Rotation paths and how fast each direction turns (degrees a step):
Each turn is a multiple of 5 degrees from 10 to 175, or 0.
Each row of a path follows its step; steps can be skipped.
path 1
step 0: [ 18   5 -11   6   5  10  -6   9  14  -9  12   9  -8 -20   6  -4  31   8
   5   0  -8  -3  -7   8 -22  19   5 -10  11  17  17  -5  -6  12   8  17
 -18   3 -17 -23   9 -11   0  15  -6  14   7]
step 3: [ 10  -2  -1   5   9  -1   0  -6  -3  -8  11  12 -15  13 -20   1  26  10
  11  -8  19   1  10 -21  15 -19  -9   8 -12   4 -17  -6 -29   5  -9  13
  -7   9  -8 -15  21   5  13  -5  11 -17  -7]
step 4: [  8 -16   6  -7 -19   5  12  -5 -21 -17  -2 -16   7   3  13  12  17   5
   7  21 -13   7 -16  26   0  12   8  16  -8  -8  -1   2 -13  -4  17   6
  -7   9 -18   3   0  -6  31  -5 -15   2  -2]
step 5: [ -1  -9  12 -36  -7  11  -8 -15  15   6  15   9  10 -15  25  -2  -8  14
   1   1   4  -7   9   1   6  -3 -14  13   1  27  10   2   1 -27 -10   5
   6  -1  23 -11  -4   1   7  -5  -1  -6 -10]
step 7: [-26 -11  16   9  14  -4  13  -9 -11  -8  27  -4   7   9   0  13   9 -30
  -5   8   5  23  26   4  -1  -4 -12   3  -8  10   0   7  -3   7   5  16
   2  15   4  17   8   6   0  22   4  10 -10]
step 10: [ -4 -24  -2 -11 -23   8 -12  -2 -12  20  -2   2   2  -4 -18   9  31 -14
  -7   8  -7   3 -14  12 -10 -14  17  -3   5   1  18   3  -2  25  -1 -17
   8   8  12   8  -8  12  -3  -1 -15  -4 -17]
step 12: [ -8   2  15   7  13  18  -4  18   9 -13 -10  -4 -17   7 -13  13  10  15
 -27  19  19   1   2  -3  -2  28  -1   0  -5  12  -1  17 -12  -3   1 -29
   2 -11  -1   8  -8  -9   9 -15   3   7  14]
step 15: [ 10 -11 -15  11   6  31  17 -23  -7 -21  -3  19   4   3   4  12   1  21
  -7   2  10   5   9  -2  13   5  14  -4   5   0  21  -9  24   4  -7  -2
 -21  13   3   1   5 -16   0  12  11  10  -3]
step 16: [-11   1  12 -12   6 -10   4 -20  -6  -6  -8 -13   0  -6   3  -6  17  -1
   6   2   2 -24   7  24   1 -11  -9   4 -12   3  11  18  13  17   5 -45
   6 -15  -8  -9   3   0  -9 -10  11   9  -6]
Speeds:
[ 6  2  2  0  0  1 -1  1  4 -4 -5  0 -1 -5 -5 -8  6  2 -5  3  6 -3 -3  0
  2  2  4  4 -1  1 -3 -5  9 -1  1 -1  2  1 -4  4 10 -5 -6  3 -1  2 -1] => 25
[ 5  2 -2  5 -2 -7  1 -4 -5 -7 -3  4  6 -1  1 -6 -7 -5  3 -1 -4  0  1 -2
 -3  8  2 -1 -2  5  3 -4 -1  1 -3 -2  3  4 -4 -1 -2  0  5 -1 -3  7 -3] => 160
[-8  5 -6  2  0  0 -1 -4  4  2 -3 -3 -4 -7 -2  0 -7 -9  2 -1  3 -3 -3  1
  1  1  1 -4  1 -8 -5 -5  3  0 -2  4  2  2  2 -2  0 -5  3 -4 -5 -3  5] => 0
[ 2  3  0  1  1  2 -6  4  0 -1 -2  3 -1 -5  2 -2  4 -4  1 -2 -6 -8  7 -5
  3 -8 -2  1 -7 -2  2 -2  5  2 -2 -1 -3 -7 -4 -6 -3  2  6  3 -1 -4 -1] => 140
[-5  2  9  0  6 -5 -4 -4 -2  4  8 -2 -5  2  3 -2  4 -3 -4 -3 -1 -6 -3 -2
  1  9  6 -5 -1  3  3  4  8  0 -2 -1 -2  0  0 -1 -4 -1  0  0  2  1  0] => 70
